In the data rows, zero lies at 4.5, halfway between 4 and 5.
Here are some points:
tensor([1, 9, 7, 1, 6, 6, 0, 5, 8, 6, 4, 3, 4, 3, 4, 5, 4, 4, 3, 5, 9, 6, 1, 4, 2, 3, 4, 4])
tensor([4, 9, 6, 1, 5, 2, 1, 5, 3, 9, 4, 3, 2, 5, 3, 6, 5, 6, 3, 7, 7, 7, 2, 7, 2, 6, 0, 4])
tensor([5, 6, 5, 4, 5, 3, 3, 4, 3, 7, 4, 4, 3, 6, 3, 5, 5, 7, 4, 5, 6, 6, 4, 6, 4, 5, 2, 5])
tensor([2, 8, 6, 3, 5, 4, 2, 6, 6, 5, 4, 4, 5, 4, 5, 4, 6, 6, 5, 4, 8, 7, 4, 5, 3, 4, 3, 7])
tensor([6, 0, 2, 7, 3, 7, 7, 4, 6, 1, 5, 5, 5, 3, 8, 3, 5, 1, 6, 4, 0, 2, 6, 1, 7, 5, 9, 4])
tensor([3, 9, 6, 0, 6, 5, 0, 6, 8, 5, 3, 4, 6, 5, 5, 7, 5, 4, 4, 4, 9, 7, 2, 4, 4, 4, 5, 7])
tensor([7, 0, 1, 8, 3, 5, 9, 4, 2, 4, 4, 5, 5, 4, 6, 6, 3, 2, 6, 4, 0, 2, 6, 3, 5, 5, 8, 3])
tensor([2, 7, 6, 3, 6, 6, 0, 6, 9, 2, 5, 3, 7, 2, 5, 2, 7, 5, 6, 3, 9, 6, 4, 2, 4, 3, 7, 8])
tensor([6, 0, 2, 7, 2, 5, 7, 4, 8, 0, 5, 4, 7, 3, 7, 0, 7, 4, 6, 3, 2, 3, 6, 1, 9, 5, 9, 6])
tensor([6, 4, 4, 5, 4, 3, 7, 4, 0, 8, 5, 6, 2, 6, 3, 7, 3, 6, 3, 5, 3, 4, 5, 6, 3, 5, 1, 3])
tensor([4, 7, 6, 2, 6, 6, 2, 5, 8, 4, 4, 3, 5, 3, 5, 5, 5, 3, 5, 4, 7, 5, 3, 4, 4, 4, 6, 5])
tensor([6, 0, 2, 8, 2, 6, 7, 5, 5, 1, 6, 4, 6, 3, 6, 2, 7, 4, 6, 3, 1, 4, 7, 3, 7, 5, 8, 6])
tensor([4, 4, 4, 5, 4, 4, 5, 5, 3, 4, 3, 6, 5, 5, 5, 6, 5, 3, 6, 4, 4, 4, 5, 3, 5, 4, 4, 5])
tensor([5, 8, 6, 3, 6, 2, 4, 5, 0, 9, 4, 4, 0, 6, 2, 7, 2, 5, 2, 6, 5, 6, 3, 8, 1, 5, 0, 2])
tensor([7, 3, 2, 6, 2, 2, 8, 5, 0, 8, 7, 3, 3, 5, 5, 4, 5, 5, 4, 5, 0, 5, 6, 5, 3, 5, 2, 3])
tensor([7, 9, 6, 0, 4, 2, 4, 5, 0, 9, 5, 3, 0, 5, 4, 7, 3, 5, 1, 7, 4, 7, 3, 8, 0, 6, 0, 2])
tensor([6, 5, 4, 4, 4, 4, 6, 5, 5, 4, 4, 5, 5, 5, 4, 6, 3, 3, 4, 5, 3, 4, 4, 4, 5, 4, 5, 4])
tensor([8, 0, 2, 8, 2, 6, 9, 4, 4, 4, 7, 5, 4, 4, 6, 3, 5, 3, 5, 5, 0, 2, 7, 3, 6, 6, 7, 4])
tensor([2, 6, 6, 2, 6, 6, 0, 5, 9, 0, 5, 2, 7, 2, 6, 3, 6, 4, 6, 3, 9, 6, 3, 2, 5, 3, 8, 7])
tensor([8, 2, 3, 7, 2, 2, 9, 4, 0, 7, 6, 6, 2, 7, 4, 5, 3, 6, 2, 6, 1, 4, 7, 7, 5, 6, 0, 3])
tensor([1, 9, 6, 1, 8, 6, 0, 3, 9, 3, 3, 2, 6, 4, 5, 4, 5, 4, 4, 4, 9, 6, 1, 4, 3, 3, 8, 6])
tensor([8, 1, 4, 7, 3, 3, 9, 3, 0, 7, 4, 6, 2, 7, 3, 6, 1, 4, 3, 4, 0, 2, 7, 6, 3, 4, 3, 0])
tensor([5, 0, 2, 9, 2, 4, 7, 3, 6, 0, 5, 6, 6, 4, 7, 2, 5, 4, 6, 4, 2, 2, 7, 2, 9, 5, 8, 5])
tensor([6, 0, 2, 8, 2, 5, 8, 4, 5, 1, 6, 5, 6, 3, 7, 2, 6, 4, 5, 4, 1, 3, 6, 2, 8, 5, 7, 5])
tensor([2, 8, 7, 3, 6, 4, 1, 5, 7, 5, 4, 3, 5, 4, 2, 4, 5, 7, 5, 3, 9, 6, 4, 5, 3, 3, 5, 6])
tensor([5, 7, 6, 3, 6, 4, 6, 4, 0, 9, 4, 6, 1, 7, 2, 7, 3, 7, 3, 6, 4, 6, 4, 8, 2, 5, 0, 3])
tensor([5, 0, 3, 8, 3, 8, 7, 3, 8, 0, 5, 5, 7, 4, 6, 3, 6, 2, 6, 2, 1, 2, 7, 1, 7, 4, 9, 6])
tensor([9, 0, 1, 7, 1, 2, 9, 5, 0, 6, 4, 7, 3, 5, 6, 6, 3, 3, 4, 6, 0, 2, 7, 5, 6, 6, 2, 2])
tensor([3, 5, 6, 4, 5, 6, 1, 5, 9, 0, 6, 3, 7, 2, 7, 2, 7, 4, 5, 4, 8, 5, 4, 2, 7, 3, 8, 7])
tensor([7, 0, 3, 8, 3, 5, 9, 3, 2, 6, 5, 6, 2, 5, 5, 6, 3, 4, 4, 4, 0, 2, 6, 4, 4, 5, 4, 1])
tensor([6, 4, 3, 7, 4, 4, 7, 4, 1, 6, 4, 6, 2, 6, 4, 7, 3, 4, 5, 4, 1, 3, 6, 5, 4, 5, 3, 3])
tensor([0, 9, 8, 0, 8, 7, 0, 5, 9, 1, 4, 2, 8, 3, 5, 5, 5, 5, 6, 4, 9, 6, 2, 3, 4, 1, 7, 8])
tensor([5, 0, 2, 7, 5, 8, 6, 3, 8, 0, 5, 5, 6, 4, 7, 2, 6, 3, 6, 2, 2, 3, 6, 3, 7, 5, 9, 6])
tensor([3, 4, 3, 5, 4, 5, 3, 4, 9, 0, 4, 4, 7, 3, 6, 2, 7, 3, 8, 3, 5, 4, 4, 1, 7, 5, 9, 8])
tensor([4, 5, 5, 5, 5, 5, 6, 5, 2, 7, 5, 5, 3, 5, 4, 5, 3, 5, 3, 5, 2, 5, 5, 7, 2, 5, 1, 3])
tensor([4, 8, 6, 3, 6, 3, 5, 3, 1, 9, 3, 6, 2, 6, 2, 8, 3, 5, 3, 4, 4, 5, 3, 7, 2, 4, 2, 2])
tensor([4, 9, 8, 1, 6, 3, 2, 5, 0, 9, 3, 5, 2, 6, 3, 8, 4, 7, 2, 6, 9, 8, 4, 7, 1, 4, 0, 4])
tensor([4, 9, 8, 1, 6, 3, 2, 5, 4, 8, 4, 4, 3, 5, 2, 6, 4, 6, 3, 5, 8, 6, 3, 6, 1, 4, 2, 4])
tensor([2, 5, 5, 5, 6, 5, 3, 4, 6, 4, 5, 5, 5, 5, 4, 4, 5, 5, 5, 4, 6, 5, 4, 4, 5, 4, 6, 6])
tensor([2, 7, 6, 1, 6, 6, 0, 5, 9, 2, 4, 2, 6, 3, 6, 3, 7, 4, 6, 3, 9, 6, 2, 2, 5, 4, 8, 7])
tensor([2, 3, 5, 6, 6, 6, 2, 4, 8, 0, 4, 3, 8, 3, 5, 2, 6, 5, 7, 3, 7, 5, 5, 3, 6, 3, 9, 7])
tensor([8, 0, 3, 7, 3, 6, 9, 3, 4, 3, 6, 5, 5, 4, 6, 3, 4, 4, 5, 4, 0, 2, 6, 3, 7, 5, 8, 3])
tensor([1, 9, 7, 2, 7, 4, 1, 5, 3, 9, 3, 5, 3, 6, 3, 8, 3, 5, 3, 6, 9, 7, 2, 7, 1, 4, 0, 5])
tensor([6, 1, 3, 8, 3, 4, 9, 4, 2, 5, 5, 6, 4, 5, 3, 4, 4, 5, 4, 2, 0, 3, 7, 5, 5, 5, 5, 3])
tensor([3, 9, 8, 3, 7, 3, 3, 5, 1, 8, 4, 4, 3, 5, 2, 8, 3, 6, 3, 5, 8, 6, 3, 7, 1, 3, 0, 4])
tensor([5, 2, 5, 6, 3, 5, 4, 5, 8, 0, 6, 3, 8, 2, 5, 2, 7, 4, 5, 3, 5, 4, 5, 1, 7, 3, 8, 6])
tensor([4, 4, 4, 4, 5, 6, 3, 5, 8, 1, 6, 4, 7, 4, 6, 2, 7, 4, 5, 5, 6, 5, 4, 3, 7, 5, 7, 7])
tensor([4, 5, 5, 4, 6, 4, 2, 5, 5, 6, 6, 3, 3, 4, 4, 4, 4, 6, 4, 4, 5, 6, 4, 6, 3, 4, 4, 4])
tensor([5, 4, 5, 5, 3, 3, 5, 4, 4, 4, 4, 4, 4, 4, 4, 4, 5, 4, 4, 5, 4, 4, 5, 4, 5, 5, 4, 2])
tensor([6, 4, 3, 5, 4, 2, 7, 5, 0, 8, 4, 6, 2, 7, 4, 6, 2, 5, 2, 6, 2, 4, 6, 7, 4, 5, 0, 2])
tensor([7, 0, 2, 8, 2, 6, 8, 3, 7, 0, 6, 5, 7, 3, 6, 2, 6, 3, 6, 4, 0, 2, 6, 1, 8, 6, 9, 5])
tensor([5, 9, 7, 0, 5, 3, 1, 5, 5, 9, 5, 2, 3, 4, 4, 5, 4, 4, 2, 6, 8, 7, 2, 7, 1, 4, 2, 4])
tensor([7, 3, 3, 6, 3, 2, 8, 5, 0, 7, 5, 5, 4, 6, 4, 6, 4, 5, 4, 5, 1, 4, 6, 6, 5, 6, 2, 3])
tensor([4, 2, 4, 5, 6, 8, 4, 4, 9, 0, 2, 4, 7, 4, 6, 3, 4, 2, 8, 3, 4, 2, 5, 0, 5, 4, 9, 6])
tensor([4, 3, 4, 6, 3, 3, 6, 5, 3, 4, 5, 5, 6, 5, 3, 3, 4, 5, 4, 5, 5, 5, 6, 5, 5, 4, 4, 5])
tensor([4, 0, 1, 8, 3, 7, 7, 4, 8, 0, 5, 5, 7, 3, 7, 3, 6, 2, 8, 2, 0, 2, 6, 2, 7, 5, 9, 6])
tensor([7, 0, 2, 8, 2, 6, 9, 3, 2, 5, 6, 7, 3, 5, 6, 5, 4, 2, 3, 5, 0, 1, 6, 4, 6, 5, 6, 2])
tensor([1, 6, 7, 3, 6, 8, 1, 5, 9, 1, 4, 3, 6, 3, 5, 3, 7, 5, 6, 3, 9, 6, 4, 3, 5, 4, 7, 8])
tensor([1, 9, 7, 2, 7, 5, 1, 5, 7, 5, 4, 4, 5, 4, 3, 6, 3, 4, 4, 4, 9, 5, 2, 5, 2, 2, 5, 6])
tensor([5, 9, 6, 2, 5, 3, 5, 5, 0, 9, 3, 5, 1, 6, 4, 8, 2, 5, 3, 7, 4, 6, 4, 8, 3, 5, 0, 2])
tensor([5, 4, 4, 5, 5, 5, 3, 4, 5, 3, 5, 3, 5, 3, 6, 4, 5, 5, 5, 4, 5, 5, 4, 3, 5, 5, 4, 5])
tensor([3, 6, 5, 3, 7, 6, 2, 4, 5, 5, 3, 4, 4, 5, 5, 6, 4, 5, 5, 4, 7, 6, 4, 6, 3, 5, 4, 5])
tensor([6, 4, 4, 5, 3, 4, 7, 4, 0, 6, 5, 6, 3, 6, 5, 5, 4, 4, 3, 7, 3, 3, 5, 6, 6, 6, 2, 3])
tensor([7, 1, 3, 7, 3, 4, 9, 4, 1, 6, 6, 6, 4, 5, 4, 5, 4, 5, 4, 4, 0, 3, 7, 5, 4, 5, 4, 4])
tensor([7, 2, 3, 6, 1, 2, 9, 5, 0, 7, 6, 6, 3, 5, 4, 5, 3, 5, 2, 6, 0, 3, 6, 5, 5, 4, 1, 1])
tensor([6, 4, 3, 5, 3, 2, 8, 5, 0, 6, 5, 6, 5, 5, 4, 3, 5, 6, 4, 4, 2, 5, 6, 7, 5, 5, 2, 4])
tensor([4, 4, 4, 4, 5, 5, 4, 4, 4, 5, 4, 4, 4, 5, 5, 4, 5, 5, 5, 4, 4, 5, 5, 6, 5, 5, 4, 4])
tensor([6, 0, 4, 6, 4, 7, 7, 3, 6, 0, 5, 5, 6, 4, 7, 2, 6, 4, 5, 4, 2, 2, 6, 2, 9, 6, 8, 4])
tensor([3, 6, 5, 5, 6, 4, 4, 4, 4, 6, 4, 5, 4, 6, 3, 6, 4, 5, 4, 4, 5, 5, 4, 5, 4, 5, 4, 4])
tensor([5, 5, 5, 4, 5, 4, 5, 4, 3, 4, 5, 5, 4, 5, 5, 5, 3, 5, 4, 6, 5, 5, 5, 6, 4, 5, 3, 5])
24 more points follow, each with its number after it:
tensor([2, 5, 4, 4, 6, 7, 3, 4, 9, 0, 3, 4, 7, 4, 5, 2, 6, 3, 7, 3, 6, 5, 4, 2, 7, 4, 9, 7]) 0
tensor([2, 9, 7, 1, 6, 3, 0, 6, 4, 7, 2, 3, 3, 5, 3, 7, 3, 5, 4, 5, 9, 7, 2, 6, 1, 4, 1, 5]) 1
tensor([2, 9, 6, 3, 7, 4, 4, 5, 2, 9, 2, 6, 2, 7, 2, 8, 2, 6, 4, 6, 6, 6, 4, 7, 1, 5, 0, 4]) 2
tensor([7, 3, 2, 6, 3, 3, 9, 4, 0, 5, 4, 7, 3, 5, 6, 6, 3, 4, 4, 6, 0, 3, 7, 6, 6, 6, 3, 2]) 3
tensor([5, 0, 1, 8, 3, 5, 7, 5, 5, 1, 4, 5, 6, 4, 7, 3, 7, 4, 8, 3, 1, 3, 7, 2, 7, 6, 7, 5]) 4
tensor([3, 7, 6, 2, 4, 5, 0, 6, 9, 1, 4, 3, 7, 2, 6, 3, 7, 5, 6, 5, 9, 7, 2, 3, 6, 4, 6, 8]) 5
tensor([5, 7, 6, 4, 5, 4, 5, 4, 1, 9, 5, 4, 1, 6, 3, 6, 3, 6, 3, 5, 4, 5, 4, 7, 1, 5, 1, 3]) 6
tensor([6, 3, 4, 5, 4, 3, 5, 6, 4, 5, 5, 4, 5, 5, 4, 5, 4, 5, 4, 4, 5, 4, 5, 5, 4, 4, 4, 4]) 7
tensor([5, 8, 6, 3, 4, 2, 6, 5, 0, 9, 4, 5, 3, 6, 3, 8, 1, 5, 2, 7, 3, 5, 3, 7, 3, 4, 0, 2]) 8
tensor([6, 5, 6, 4, 5, 3, 7, 4, 0, 9, 5, 5, 2, 7, 2, 7, 2, 5, 2, 6, 2, 5, 4, 7, 1, 6, 0, 2]) 9
tensor([9, 1, 1, 7, 2, 4, 9, 3, 0, 9, 5, 7, 1, 6, 5, 7, 3, 4, 3, 5, 0, 2, 7, 7, 4, 7, 2, 1]) 10
tensor([6, 6, 4, 5, 4, 3, 7, 4, 0, 8, 4, 6, 1, 6, 4, 7, 3, 6, 4, 5, 3, 5, 5, 7, 3, 5, 0, 4]) 11
tensor([5, 5, 4, 6, 4, 4, 6, 3, 1, 6, 4, 5, 3, 5, 4, 5, 4, 4, 5, 5, 1, 4, 5, 5, 4, 5, 2, 3]) 12
tensor([5, 0, 2, 8, 4, 6, 6, 3, 7, 0, 5, 5, 7, 3, 7, 1, 5, 3, 7, 4, 2, 3, 6, 2, 9, 5, 9, 6]) 13
tensor([4, 1, 3, 7, 3, 6, 5, 5, 8, 1, 6, 4, 7, 3, 5, 2, 6, 4, 5, 3, 4, 4, 6, 1, 6, 4, 9, 7]) 14
tensor([4, 0, 3, 8, 3, 6, 5, 3, 9, 0, 5, 5, 9, 4, 6, 1, 7, 4, 6, 3, 4, 3, 6, 1, 9, 3, 9, 8]) 15
tensor([7, 5, 5, 4, 5, 3, 7, 3, 0, 9, 5, 5, 0, 5, 4, 6, 2, 5, 2, 6, 1, 4, 4, 7, 2, 5, 0, 0]) 16
tensor([4, 6, 5, 3, 5, 4, 3, 5, 4, 6, 4, 5, 3, 4, 6, 6, 4, 4, 5, 4, 6, 5, 3, 5, 4, 4, 3, 3]) 17
tensor([7, 1, 2, 7, 2, 4, 9, 4, 0, 6, 6, 7, 4, 6, 5, 3, 5, 4, 3, 6, 0, 3, 7, 7, 6, 6, 2, 4]) 18
tensor([7, 5, 4, 4, 4, 2, 7, 4, 0, 9, 4, 5, 1, 7, 3, 8, 1, 5, 1, 7, 1, 4, 4, 7, 2, 5, 1, 0]) 19
tensor([2, 9, 7, 1, 7, 4, 0, 4, 8, 6, 3, 4, 4, 4, 2, 6, 4, 4, 4, 4, 9, 6, 2, 4, 2, 3, 5, 4]) 20
tensor([7, 0, 2, 9, 2, 5, 9, 4, 2, 3, 5, 6, 3, 5, 5, 2, 4, 4, 5, 5, 0, 2, 8, 4, 6, 6, 4, 3]) 21
tensor([8, 1, 4, 5, 2, 5, 9, 4, 2, 4, 6, 6, 4, 6, 5, 3, 4, 4, 4, 5, 0, 2, 6, 5, 6, 7, 4, 3]) 22
tensor([3, 3, 4, 5, 6, 5, 1, 5, 9, 1, 6, 2, 7, 2, 5, 1, 7, 5, 6, 2, 7, 6, 4, 3, 6, 4, 9, 6]) 23
Which two of these numbered points are nearest to each point below, ignoring the 2 directions in which the first points spread most? Their numbers follow each, nearest first.
tensor([6, 0, 1, 8, 2, 3, 8, 4, 3, 3, 6, 5, 5, 4, 5, 2, 7, 5, 5, 4, 1, 4, 7, 4, 7, 6, 6, 4]) > 23 14
tensor([0, 9, 7, 1, 8, 7, 0, 6, 9, 4, 3, 4, 6, 4, 4, 5, 5, 5, 6, 4, 9, 7, 2, 3, 3, 4, 6, 7]) > 2 0
tensor([6, 2, 4, 8, 4, 4, 7, 3, 2, 4, 4, 5, 4, 4, 4, 5, 4, 5, 5, 5, 1, 3, 6, 4, 5, 4, 4, 3]) > 12 13
tensor([6, 6, 6, 1, 5, 3, 4, 4, 4, 7, 4, 4, 3, 5, 4, 7, 2, 4, 2, 5, 7, 4, 3, 5, 4, 5, 3, 3]) > 19 20
tensor([3, 5, 5, 5, 6, 5, 1, 4, 9, 1, 3, 4, 5, 4, 5, 2, 6, 4, 7, 3, 8, 4, 5, 3, 6, 5, 6, 6]) > 21 13
tensor([2, 9, 7, 0, 7, 4, 0, 5, 6, 9, 3, 3, 3, 5, 2, 8, 3, 5, 4, 4, 8, 7, 2, 6, 0, 4, 3, 4]) > 20 19
tensor([1, 7, 7, 2, 5, 5, 0, 6, 9, 4, 6, 2, 6, 3, 3, 4, 6, 6, 3, 4, 9, 7, 2, 3, 2, 2, 5, 6]) > 14 7
tensor([2, 4, 5, 6, 6, 7, 1, 4, 9, 1, 4, 4, 8, 3, 4, 3, 6, 4, 8, 2, 6, 4, 4, 2, 6, 3, 9, 7]) > 12 0
tensor([4, 4, 4, 4, 4, 4, 2, 6, 8, 3, 5, 4, 6, 4, 5, 4, 5, 4, 5, 3, 7, 5, 4, 3, 5, 3, 7, 6]) > 7 14
tensor([4, 9, 7, 0, 5, 3, 1, 6, 4, 8, 4, 4, 3, 5, 4, 6, 4, 5, 3, 7, 9, 7, 2, 6, 2, 4, 0, 5]) > 5 1
tensor([2, 7, 5, 3, 6, 4, 1, 4, 7, 4, 3, 4, 4, 5, 4, 5, 5, 4, 6, 4, 8, 6, 3, 4, 5, 4, 5, 6]) > 0 13
tensor([2, 8, 7, 3, 7, 5, 1, 4, 6, 5, 4, 4, 5, 5, 3, 6, 4, 6, 4, 4, 9, 6, 3, 4, 3, 3, 4, 6]) > 15 14
tensor([5, 5, 5, 4, 3, 3, 4, 6, 3, 5, 5, 3, 4, 3, 5, 5, 5, 5, 4, 5, 4, 6, 5, 5, 5, 5, 3, 4]) > 5 7
tensor([4, 3, 4, 6, 3, 5, 5, 4, 5, 2, 5, 4, 7, 3, 6, 4, 4, 3, 6, 5, 3, 4, 4, 3, 7, 3, 8, 5]) > 8 13
tensor([5, 2, 3, 6, 4, 6, 4, 4, 9, 1, 4, 5, 6, 3, 7, 4, 6, 2, 7, 3, 4, 3, 4, 1, 7, 4, 9, 6]) > 17 1
tensor([5, 1, 4, 7, 4, 6, 6, 4, 6, 2, 5, 4, 6, 3, 5, 5, 4, 3, 5, 4, 2, 2, 5, 3, 6, 4, 9, 3]) > 19 20
tensor([3, 9, 7, 0, 7, 2, 2, 5, 2, 9, 4, 4, 0, 6, 2, 9, 2, 5, 2, 6, 7, 7, 2, 8, 0, 5, 0, 2]) > 19 20
tensor([3, 7, 7, 2, 6, 5, 1, 4, 8, 3, 5, 3, 6, 4, 3, 4, 4, 4, 3, 5, 9, 5, 2, 4, 4, 3, 6, 5]) > 19 9
tensor([2, 9, 7, 3, 6, 5, 1, 5, 6, 6, 4, 4, 2, 5, 4, 5, 4, 6, 3, 6, 7, 6, 3, 6, 3, 5, 3, 5]) > 21 6
tensor([2, 7, 6, 2, 5, 5, 0, 7, 9, 0, 3, 2, 7, 3, 5, 3, 5, 4, 6, 5, 9, 6, 3, 1, 3, 3, 6, 8]) > 1 7
tensor([8, 1, 3, 7, 3, 2, 9, 3, 0, 5, 5, 6, 4, 6, 5, 4, 3, 5, 4, 6, 1, 3, 6, 5, 6, 5, 3, 3]) > 13 15
tensor([5, 4, 4, 6, 5, 6, 7, 3, 4, 4, 4, 6, 4, 5, 4, 4, 4, 4, 5, 4, 2, 3, 6, 5, 5, 5, 5, 5]) > 0 2
tensor([3, 9, 7, 2, 7, 4, 0, 4, 6, 7, 3, 4, 4, 5, 3, 4, 5, 6, 6, 4, 9, 6, 2, 4, 2, 4, 2, 5]) > 12 6
tensor([4, 4, 5, 5, 5, 5, 3, 5, 5, 5, 6, 3, 5, 3, 4, 3, 7, 5, 4, 4, 5, 6, 4, 5, 3, 5, 5, 5]) > 23 14
tensor([3, 0, 3, 8, 3, 6, 5, 4, 8, 0, 4, 6, 9, 3, 6, 3, 8, 2, 8, 2, 3, 3, 6, 0, 8, 3, 9, 7]) > 15 1
tensor([2, 9, 7, 0, 6, 5, 0, 6, 7, 6, 4, 4, 5, 4, 5, 6, 5, 4, 5, 5, 9, 7, 1, 5, 3, 4, 3, 6]) > 17 1
tensor([6, 4, 3, 6, 3, 4, 8, 4, 0, 8, 5, 6, 2, 6, 3, 6, 4, 3, 4, 5, 0, 3, 6, 7, 2, 5, 1, 2]) > 12 6
tensor([6, 0, 1, 7, 2, 6, 8, 5, 7, 0, 5, 6, 8, 3, 8, 2, 7, 1, 6, 4, 0, 2, 6, 2, 9, 5, 9, 6]) > 3 8
tensor([0, 9, 8, 1, 8, 8, 0, 5, 9, 2, 4, 3, 6, 4, 3, 4, 5, 5, 5, 4, 9, 7, 1, 4, 2, 3, 8, 8]) > 9 6
tensor([7, 0, 2, 6, 2, 7, 8, 4, 7, 1, 5, 6, 6, 4, 6, 3, 5, 1, 5, 5, 0, 1, 6, 2, 8, 5, 9, 4]) > 19 8
tensor([3, 5, 5, 5, 6, 5, 4, 4, 3, 4, 4, 5, 4, 5, 3, 4, 3, 6, 5, 4, 5, 4, 5, 5, 3, 4, 4, 4]) > 21 6
tensor([3, 1, 3, 8, 4, 6, 4, 3, 9, 0, 5, 4, 7, 3, 6, 1, 6, 4, 7, 4, 2, 3, 5, 3, 8, 5, 9, 6]) > 13 12
tensor([5, 0, 1, 9, 4, 6, 8, 3, 4, 2, 4, 6, 6, 4, 5, 5, 4, 3, 8, 2, 0, 2, 7, 2, 6, 4, 9, 5]) > 2 0
tensor([5, 7, 7, 3, 6, 5, 5, 4, 3, 8, 4, 4, 2, 5, 2, 6, 3, 5, 2, 6, 4, 5, 3, 7, 2, 5, 2, 3]) > 9 6
tensor([4, 8, 6, 2, 5, 4, 3, 5, 4, 7, 6, 5, 4, 5, 4, 4, 5, 6, 4, 6, 7, 6, 4, 7, 4, 5, 2, 6]) > 18 22
tensor([7, 3, 3, 6, 3, 3, 8, 4, 0, 6, 4, 5, 4, 5, 4, 7, 2, 4, 4, 6, 0, 4, 5, 5, 5, 4, 3, 2]) > 8 19
tensor([3, 5, 6, 3, 5, 5, 1, 6, 9, 2, 5, 3, 7, 4, 5, 3, 6, 5, 5, 3, 9, 6, 3, 2, 5, 2, 7, 6]) > 7 14
tensor([4, 1, 2, 8, 4, 6, 8, 3, 4, 1, 3, 7, 6, 5, 5, 4, 4, 3, 7, 3, 1, 2, 7, 3, 6, 4, 8, 5]) > 2 0
tensor([5, 1, 4, 7, 5, 7, 5, 3, 7, 0, 4, 4, 5, 3, 6, 2, 5, 4, 5, 4, 1, 3, 5, 3, 6, 5, 9, 4]) > 16 19
tensor([1, 8, 7, 2, 7, 6, 0, 5, 9, 1, 3, 2, 7, 3, 3, 3, 4, 5, 6, 2, 9, 5, 3, 2, 3, 1, 9, 5]) > 20 19
tensor([4, 8, 7, 1, 6, 3, 3, 5, 2, 8, 5, 5, 4, 6, 3, 5, 5, 7, 3, 6, 9, 6, 4, 8, 3, 5, 0, 5]) > 18 15
tensor([4, 1, 4, 5, 4, 6, 3, 3, 9, 0, 4, 4, 7, 3, 6, 1, 6, 4, 6, 4, 6, 4, 4, 2, 8, 4, 9, 6]) > 13 15
tensor([4, 0, 2, 8, 3, 6, 6, 3, 7, 0, 5, 5, 8, 3, 6, 1, 5, 1, 7, 4, 2, 3, 6, 1, 9, 5, 9, 6]) > 13 0
tensor([2, 5, 5, 4, 6, 6, 1, 5, 9, 1, 4, 3, 8, 3, 3, 4, 6, 4, 7, 2, 9, 5, 4, 2, 5, 2, 9, 7]) > 7 14
tensor([6, 6, 5, 3, 4, 4, 5, 5, 3, 6, 4, 5, 4, 4, 5, 5, 4, 4, 4, 6, 4, 5, 4, 6, 4, 5, 2, 4]) > 3 5
tensor([6, 4, 4, 6, 4, 3, 8, 4, 0, 9, 6, 5, 1, 6, 4, 6, 4, 6, 2, 5, 1, 5, 5, 9, 2, 6, 0, 2]) > 6 9
tensor([1, 6, 4, 3, 5, 5, 0, 7, 9, 1, 4, 3, 9, 3, 6, 2, 8, 4, 7, 3, 9, 6, 4, 2, 6, 4, 9, 9]) > 4 7
tensor([9, 2, 3, 5, 3, 4, 9, 4, 0, 7, 5, 7, 3, 6, 5, 6, 2, 4, 3, 6, 0, 3, 6, 6, 5, 7, 2, 2]) > 22 3
tensor([3, 3, 4, 5, 4, 7, 4, 4, 7, 1, 4, 5, 6, 4, 6, 3, 5, 3, 5, 5, 4, 3, 5, 2, 7, 5, 7, 5]) > 3 0
tensor([2, 6, 4, 4, 5, 5, 3, 5, 5, 4, 4, 5, 5, 4, 5, 5, 5, 4, 6, 4, 5, 5, 5, 4, 4, 5, 4, 6]) > 4 11
tensor([7, 2, 2, 7, 3, 5, 8, 4, 3, 5, 3, 6, 4, 6, 6, 5, 5, 4, 5, 4, 0, 3, 6, 5, 5, 6, 4, 5]) > 11 4
tensor([7, 2, 2, 6, 1, 1, 7, 4, 0, 7, 6, 6, 2, 5, 5, 5, 4, 4, 3, 6, 2, 4, 6, 6, 5, 6, 1, 3]) > 5 18
tensor([9, 1, 2, 8, 3, 3, 9, 3, 0, 6, 5, 7, 2, 6, 5, 5, 2, 4, 3, 7, 0, 2, 7, 7, 5, 7, 2, 2]) > 13 21
tensor([9, 1, 3, 6, 2, 3, 9, 3, 1, 6, 5, 6, 4, 6, 5, 7, 2, 4, 3, 5, 0, 2, 5, 4, 6, 6, 5, 2]) > 19 8
tensor([5, 4, 6, 4, 5, 4, 6, 3, 2, 6, 6, 4, 2, 6, 2, 5, 3, 6, 2, 5, 3, 4, 4, 6, 3, 6, 3, 2]) > 9 6
tensor([7, 4, 5, 5, 4, 4, 8, 4, 1, 8, 5, 5, 2, 5, 4, 6, 2, 5, 2, 6, 0, 4, 5, 6, 3, 5, 2, 1]) > 16 19
tensor([3, 8, 5, 2, 6, 5, 2, 5, 5, 6, 3, 4, 3, 5, 4, 6, 5, 5, 5, 4, 8, 6, 4, 6, 3, 5, 3, 6]) > 11 4
tensor([4, 3, 6, 3, 4, 5, 2, 4, 9, 0, 5, 3, 8, 2, 6, 1, 8, 5, 5, 4, 8, 5, 4, 2, 8, 4, 8, 7]) > 5 22
tensor([4, 7, 6, 1, 5, 5, 3, 4, 5, 8, 4, 5, 3, 5, 4, 7, 3, 4, 3, 6, 6, 5, 3, 5, 2, 4, 3, 4]) > 19 10
tensor([6, 2, 3, 6, 2, 4, 7, 5, 2, 7, 6, 5, 4, 5, 4, 5, 4, 4, 3, 5, 1, 4, 6, 5, 4, 4, 4, 3]) > 14 7
tensor([5, 4, 4, 5, 4, 4, 5, 5, 3, 5, 4, 5, 4, 5, 4, 4, 5, 5, 6, 4, 3, 5, 5, 5, 4, 5, 3, 5]) > 4 11
